T: several groups of rows, each row roughly a mix of its group's hidden directions:
T (110 x 11):
[[ -8  15  16  -4 -17 -20  15 -13 -21  63 -29]
 [ 71  -8  22  18   3 -20   9 -12 -18   3   5]
 [-27  28  -5  35  20  10   9 -20 -32 -42  18]
 [-23  17 -23 -42   7  27  18   3  46 -20  13]
 [ 12  -7 -30 -30 -45  -3  37  -6   5  -8 -38]
 [-39  33  -8 -44   9   6   8   1  29  29 -21]
 [  0  31   6  15 -26 -13  57 -21 -33  -6  -4]
 [  8  43 -36  -7  -4 -12  -8  -4 -42  33 -24]
 [ 20  22  17  31  16  11  21 -44 -39 -16 -14]
 [ 30 -40  -4   1 -34 -19 -46  -6  15  20 -10]
 [-11   0  -4  18  25  22  11   5 -59 -41   3]
 [-15  25 -18 -10 -37   4   5  26  16  35 -46]
 [ 21  20  28  38  21 -24 -16  -3 -49   9   3]
 [-27  -5  -4   9  -1  45 -38   4  22 -45  -2]
 [-33  25 -25  -5   7 -13 -43  15  36  13  26]
 [-10 -10  -4  31  40  -2 -54   8 -21   7  25]
 [-16  12   6 -40  34  18  -6  44  34  16   8]
 [-29  -3 -24  -7  22 -50 -22  25 -27  25   2]
 [-14  12  10 -29 -17 -36   0 -15   5  55 -27]
 [ 21 -17   5  14   9   6  24 -36 -43 -45   6]
 [-32  55 -11 -23   7  32  25   1  14  12 -13]
 [ 12 -10  -4 -41 -22  12   6  26  58 -16   7]
 [ 17 -19  -3 -34   1  -2 -18  34  32  51   7]
 [-45  31   3 -12 -14   5  17 -12  36 -22  36]
 [ -7 -19 -29 -20  23  17 -50  12  -6 -28 -31]
 [ -9   9 -15 -57 -17  29   3  20  34   8  23]
 [-15   3 -16 -32 -34  31  17  28 -22 -28 -30]
 [-29   6 -10 -12  51 -22 -20  16 -30  27  20]
 [-36  33   5 -20 -14  33  48  -3 -12  -8  15]
 [ 31 -27  38   3   2 -34  16   6 -16  41 -19]
 [-30  45 -25   8  26  30   4 -15 -21 -15  27]
 [-39  24 -17 -12  22  -9 -24 -15  16 -25  46]
 [-11  10 -15  11 -24   1  42 -46 -14  -2 -41]
 [  3   4   1  25 -46  31  18  -5 -25 -45 -15]
 [ 11   0   1 -14  29  36  53  11  20 -25  20]
 [-49  11 -23 -29  23  21 -29   5  10 -33   5]
 [-31   2  21  31  28 -42   4  21 -27  27  -7]
 [ -5  34 -40 -16 -12  -5 -44   4  38  14 -12]
 [-11 -45 -21 -11  -9   0 -33  12  -4  37 -38]
 [-15 -41  22  19 -17  -7  32   7 -46  21 -14]
 [ -5 -61  10   0  20  16  -8 -21  -2  22 -38]
 [  1  30  -6 -23 -61  12 -10  17  29  17  -5]
 [ -4 -17 -23 -24  24  13  15  -8  29 -42  42]
 [ 33 -13  32  11  32  14  16  -3 -48 -23  15]
 [-24  24 -15  19  35 -21 -18 -43 -28 -23   4]
 [ 10   0  26  -8 -16  41  -2  17  27 -54 -13]
 [-14  11  14 -25  57  18  26  22  25  -1 -20]
 [ -4   9  -3   5  61  24 -14 -15 -18 -37  20]
 [ 22 -35  -6  24 -13 -30 -30 -21 -24 -19  36]
 [-16  30 -35  -3  24  31 -27  22 -24 -12 -32]
 [-28 -47 -13 -20  30   0 -35  25  21   5  11]
 [ 37 -41   8 -12 -51 -12  14   6  18  14   6]
 [-18 -26   1  15  35 -42 -27 -30 -19  -5 -24]
 [-29  -4  -6 -24  27 -23  13 -25 -19  52  19]
 [-43   4 -12 -34  -8  16  -3  16  29  35 -33]
 [ 42  -5  11  23  15 -21  14 -15 -49 -15 -27]
 [-12  -7  -1 -30  32  -6 -24  37  10  49  17]
 [ 30  21   1 -36 -15  26  51 -23  -9  -1  14]
 [ 17 -50 -17 -22 -33   1  22  -7  26  -7  32]
 [-15  39  -9   0 -13  -3 -24  12  38  46 -24]
 [ 21   9  15 -47 -23  -1  34  39   4  23  14]
 [ 20 -36  -3  30 -34  34 -17   6   8  11 -38]
 [ 23 -19  -2  40  -7   0 -12 -13  -5 -62 -13]
 [  8 -18  50  25  13  26  27  22 -27 -24   4]
 [ -2 -26  15   8  31  45 -23  23  -5  17 -40]
 [ 26 -37   8 -31  10   8  28  23  40 -16  23]
 [-11  41 -31 -20  21  13 -30  29  23 -23  19]
 [-45  40 -10 -21   5  13 -29  18  16  21 -24]
 [ 33  -6  13  15 -22 -66   6  11   9  15   8]
 [-18  49  20  29  30  33  19  -7  -6 -15 -15]
 [ 62 -22   9  38 -10 -16 -10 -11 -18   8  -1]
 [ 13  14   2 -32  35  34  19  44 -14 -24  -1]
 [  0  16  -8  38  22  -9   2 -42 -39 -34   8]
 [-37   5   6  -5  61  -4 -30  19  -3  14 -18]
 [  7  -5  20  21  23  -7 -45  39 -32  27  14]
 [-16  -9 -19 -41  22  -5 -40  42  11  20   8]
 [ -7   5   7  37 -22 -37  21  16 -53  -1  -8]
 [-38   5  13  10  45   6 -20 -16  42  19  16]
 [  4 -15  -9   6 -63 -22  35 -18  -4 -23  -2]
 [-30  -4   6  51 -31  23 -18  -4  13 -37  -7]
 [ -7 -16  11  14  53 -38 -23 -15 -34   9   9]
 [-10  12  -7 -38 -19  40  -5  15  34  -2  43]
 [-22  20 -27 -37  22 -35  -8  13 -36 -22  14]
 [ 44 -21  -3  49 -22  -6 -19  -9 -33  -7  -6]
 [  5 -36  36   9  17  11  31  15 -35 -30  23]
 [ -4  18  -3  -3   7  21  50 -58  -1  14  -4]
 [-15  17  33  46  -4  19  23  16 -37 -24   2]
 [ -7  18  -9  14  -8  -4  24 -26  -1 -62  33]
 [ 33 -15  18 -40  21 -18  39   0 -12  26  24]
 [ -1  -5   9  44  -2  -7  -4 -41 -23 -44  26]
 [ 27 -31  11  34  24  -2  31 -16 -40  -7  23]
 [-11  -5  29   9  43  12 -27  36   7  -5  42]
 [-18   9 -11  16 -51  32   5 -20  27 -34  15]
 [ -3  21  40  38  -4  15  21  24 -24 -34  20]
 [-18 -18  14  23  52   5  -3 -27 -33 -16  26]
 [-50   0  -4 -18  27   8 -27  13  46  13   7]
 [ 17  -2 -16   8  10 -40  -1 -44  18  43  20]
 [ 17 -23  -5 -23   6  -9 -45  23  50 -11 -15]
 [ -8  31 -11  -6   4  30 -14  40  -4  23 -50]
 [ 17 -44   4  12  44 -18  11 -18 -12 -30  28]
 [  1  -4 -20 -38 -30 -23  10   8  29  48 -19]
 [  3   3  -7 -43  -4  21 -31  31  32 -15  37]
 [-40  29  13  18 -23  10  38 -20   1 -38   3]
 [ -9  -9   9  24  39  -4 -59  15   5  -9  27]
 [-31  14  -6   0  36  33 -33  44  -4  13  12]
 [ 23 -15  48  10   4  22  36  17 -10 -39  11]
 [ 35 -29  13  21  24 -13  39 -25 -19 -26  16]
 [  5  -2  -3 -18 -16  12 -35  48  51  -5   1]
 [ -5  -1  21 -24  29  16   9  49   7  47   3]
 [  2 -35  -3 -36  -9  15   4  62   6  -5  -9]]
one row of each group, then the others: which group is each in?
[-26  10  -5 -46 -10  50  28   9  17   9 -12] => <19>
[ 12  53   4 -22 -42   1   9  -3  32  -9 -21] => <128>
[-19   9 -35 -29 -11   1 -32  34  46   0  -1] => <51>

[-62  22  -5  28   4 -19   6 -14  -5  33   7] => <51>
[  0  13   6  45   3 -32  24 -33 -43 -13  -1] => <19>
[  3 -15  -1  12  14 -54 -32 -40 -22 -13  10] => <128>
[ -4 -65  38   4  21  -1  -1   4   6   8  23] => <51>
[ 26 -20  -6  -7 -27  -3 -41  41  10 -31  24] => <51>
[  3   8  31  16  38  40 -11 -26  24 -30  16] => <19>
[-25   9 -15 -48  -7  36  29 -10  30  14 -17] => <19>
[-12   1   2 -11  68  23  23  13   8 -22  17] => <128>
[ 19 -49 -20 -32  20   1 -27  25 -28 -11  12] => <51>
[ 11  -4  26   6 -13  34  26  47 -22 -31 -20] => <51>
[-11  12  11  27 -33  25  44 -21 -21 -29 -21] => <19>
